128 stands for zero in the data rows.
Here are some points:
array([163., 73., 184., 147., 143., 118., 94., 73., 76., 135., 153., 104., 161., 85., 94., 131.])
array([103., 169., 145., 106., 92., 124., 147., 106., 130., 95., 127., 209., 118., 150., 165., 139.])
array([198., 119., 117., 1., 113., 173., 255., 151., 244., 172., 61., 93., 84., 61., 72., 58.])
array([66., 144., 76., 107., 113., 110., 43., 135., 95., 125., 164., 94., 167., 185., 130., 143.])
array([101., 124., 175., 81., 134., 106., 130., 130., 214., 135., 145., 174., 144., 150., 137., 114.])
array([110., 169., 94., 133., 133., 98., 106., 147., 105., 122., 164., 170., 145., 140., 144., 123.])
array([153., 0., 255., 147., 219., 95., 119., 4., 40., 163., 220., 64., 182., 58., 109., 168.])
array([185., 122., 115., 36., 103., 192., 208., 133., 238., 144., 24., 119., 96., 142., 56., 65.])
array([115., 161., 95., 129., 100., 144., 132., 143., 128., 97., 144., 164., 112., 125., 102., 142.])
array([74., 156., 66., 126., 115., 111., 120., 180., 124., 103., 99., 141., 145., 135., 113., 149.])
array([90., 164., 137., 162., 149., 157., 111., 163., 130., 128., 144., 149., 138., 145., 132., 193.])
array([131., 122., 160., 145., 0., 91., 129., 124., 252., 150., 119., 139., 64., 101., 29., 67.])
array([104., 136., 78., 127., 90., 126., 97., 138., 170., 73., 129., 152., 108., 141., 84., 122.])
array([92., 146., 117., 120., 113., 145., 127., 122., 102., 106., 125., 168., 141., 144., 176., 145.])
array([112., 177., 130., 139., 86., 137., 78., 139., 124., 87., 63., 162., 96., 137., 88., 115.])
array([174., 155., 131., 167., 145., 176., 129., 148., 126., 75., 154., 172., 94., 147., 106., 154.])
array([138., 163., 124., 165., 129., 140., 144., 97., 131., 71., 166., 150., 92., 138., 141., 100.])
array([83., 141., 72., 130., 105., 139., 123., 154., 148., 123., 125., 148., 112., 125., 125., 144.])
array([124., 146., 120., 174., 106., 122., 137., 157., 137., 84., 153., 127., 124., 109., 158., 145.])
array([181., 33., 222., 155., 203., 104., 80., 60., 66., 155., 163., 45., 193., 58., 110., 149.])
Here are 13 more points, each followed by its number:
array([107., 126., 113., 126., 91., 144., 106., 148., 119., 157., 125., 120., 108., 130., 128., 128.]) 0
array([93., 145., 83., 158., 98., 86., 121., 147., 125., 146., 120., 148., 127., 142., 120., 128.]) 1
array([134., 172., 167., 142., 89., 151., 145., 159., 121., 116., 118., 136., 110., 137., 113., 117.]) 2
array([94., 117., 94., 152., 148., 118., 99., 155., 118., 119., 157., 135., 100., 120., 140., 113.]) 3
array([84., 118., 131., 127., 155., 128., 126., 84., 113., 105., 197., 76., 181., 97., 145., 117.]) 4
array([110., 106., 159., 136., 109., 97., 119., 145., 188., 115., 106., 172., 134., 187., 167., 134.]) 5
array([107., 144., 102., 164., 121., 135., 129., 145., 92., 89., 151., 151., 129., 90., 124., 165.]) 6
array([101., 157., 110., 121., 153., 111., 146., 113., 119., 171., 112., 114., 113., 136., 119., 120.]) 7
array([163., 88., 173., 153., 165., 158., 102., 99., 78., 136., 159., 119., 181., 90., 113., 151.]) 8
array([182., 151., 106., 79., 140., 118., 191., 112., 225., 173., 39., 90., 100., 110., 79., 111.]) 9
array([176., 17., 240., 141., 181., 77., 148., 83., 73., 136., 197., 22., 182., 50., 148., 151.]) 10
array([89., 144., 116., 105., 123., 136., 69., 164., 110., 148., 120., 141., 143., 173., 143., 123.]) 11
array([162., 64., 197., 181., 185., 84., 163., 70., 74., 170., 215., 63., 200., 76., 94., 136.]) 12
Which of these numbered points is nearest to each point below, looking only along the 5 directions in which the first points spread most? Its number follows each.
array([192., 73., 127., 0., 184., 167., 199., 99., 255., 179., 13., 74., 124., 111., 50., 72.]) > 9
array([119., 151., 128., 150., 94., 133., 99., 116., 124., 145., 157., 120., 125., 146., 149., 157.]) > 3
array([83., 176., 72., 103., 163., 101., 90., 156., 98., 106., 146., 145., 149., 181., 129., 100.]) > 11
array([130., 128., 149., 133., 129., 105., 138., 137., 133., 162., 94., 110., 105., 125., 149., 124.]) > 7
array([186., 111., 98., 186., 130., 119., 174., 157., 113., 88., 152., 162., 94., 138., 121., 68.]) > 2
array([152., 197., 147., 181., 152., 152., 123., 134., 96., 122., 128., 131., 132., 128., 127., 129.]) > 6
array([118., 130., 123., 120., 123., 62., 126., 138., 107., 93., 154., 88., 139., 142., 153., 146.]) > 3
Now 13 new points, numbered from 0 again:
array([81., 129., 82., 130., 172., 130., 54., 154., 70., 129., 133., 143., 132., 147., 165., 189.]) 0
array([168., 164., 109., 129., 88., 137., 128., 130., 161., 154., 77., 111., 100., 128., 99., 77.]) 1
array([133., 124., 111., 131., 104., 115., 138., 194., 140., 99., 117., 114., 98., 129., 117., 138.]) 2
array([104., 153., 96., 120., 114., 121., 131., 141., 94., 107., 130., 143., 111., 125., 176., 148.]) 3
array([58., 172., 123., 51., 62., 155., 138., 150., 182., 113., 146., 148., 104., 157., 149., 113.]) 4
array([153., 175., 177., 106., 222., 156., 209., 99., 114., 136., 97., 231., 170., 230., 173., 143.]) 5
array([120., 116., 104., 142., 115., 123., 115., 166., 134., 110., 135., 146., 107., 136., 98., 110.]) 6
array([255., 0., 255., 171., 216., 41., 147., 0., 63., 243., 255., 0., 209., 14., 60., 152.]) 7
array([71., 161., 97., 99., 140., 127., 138., 94., 113., 138., 157., 108., 152., 134., 152., 141.]) 8
array([54., 170., 56., 148., 120., 113., 109., 96., 132., 163., 180., 114., 137., 113., 179., 149.]) 9
array([155., 7., 180., 135., 177., 116., 136., 77., 63., 165., 172., 47., 170., 53., 121., 142.]) 10
array([155., 117., 107., 135., 107., 132., 161., 139., 144., 141., 98., 106., 97., 110., 108., 121.]) 11
array([112., 139., 106., 151., 79., 123., 122., 131., 122., 118., 151., 149., 134., 115., 150., 172.]) 12
The same question for these:
array([154., 127., 187., 172., 171., 173., 236., 80., 109., 128., 105., 230., 119., 162., 207., 133.]) > 5
array([156., 84., 158., 148., 137., 111., 118., 63., 104., 178., 151., 70., 166., 81., 116., 144.]) > 10
array([170., 165., 182., 136., 191., 166., 198., 129., 117., 149., 70., 184., 151., 149., 230., 166.]) > 5
array([146., 80., 183., 169., 149., 130., 76., 79., 64., 167., 142., 90., 152., 111., 131., 82.]) > 10
array([53., 155., 109., 94., 165., 103., 12., 166., 67., 130., 154., 139., 101., 155., 164., 148.]) > 0
array([58., 132., 78., 60., 163., 87., 110., 80., 147., 139., 158., 128., 186., 98., 150., 166.]) > 8
array([154., 131., 100., 119., 157., 125., 160., 115., 154., 164., 60., 64., 87., 121., 111., 118.]) > 11
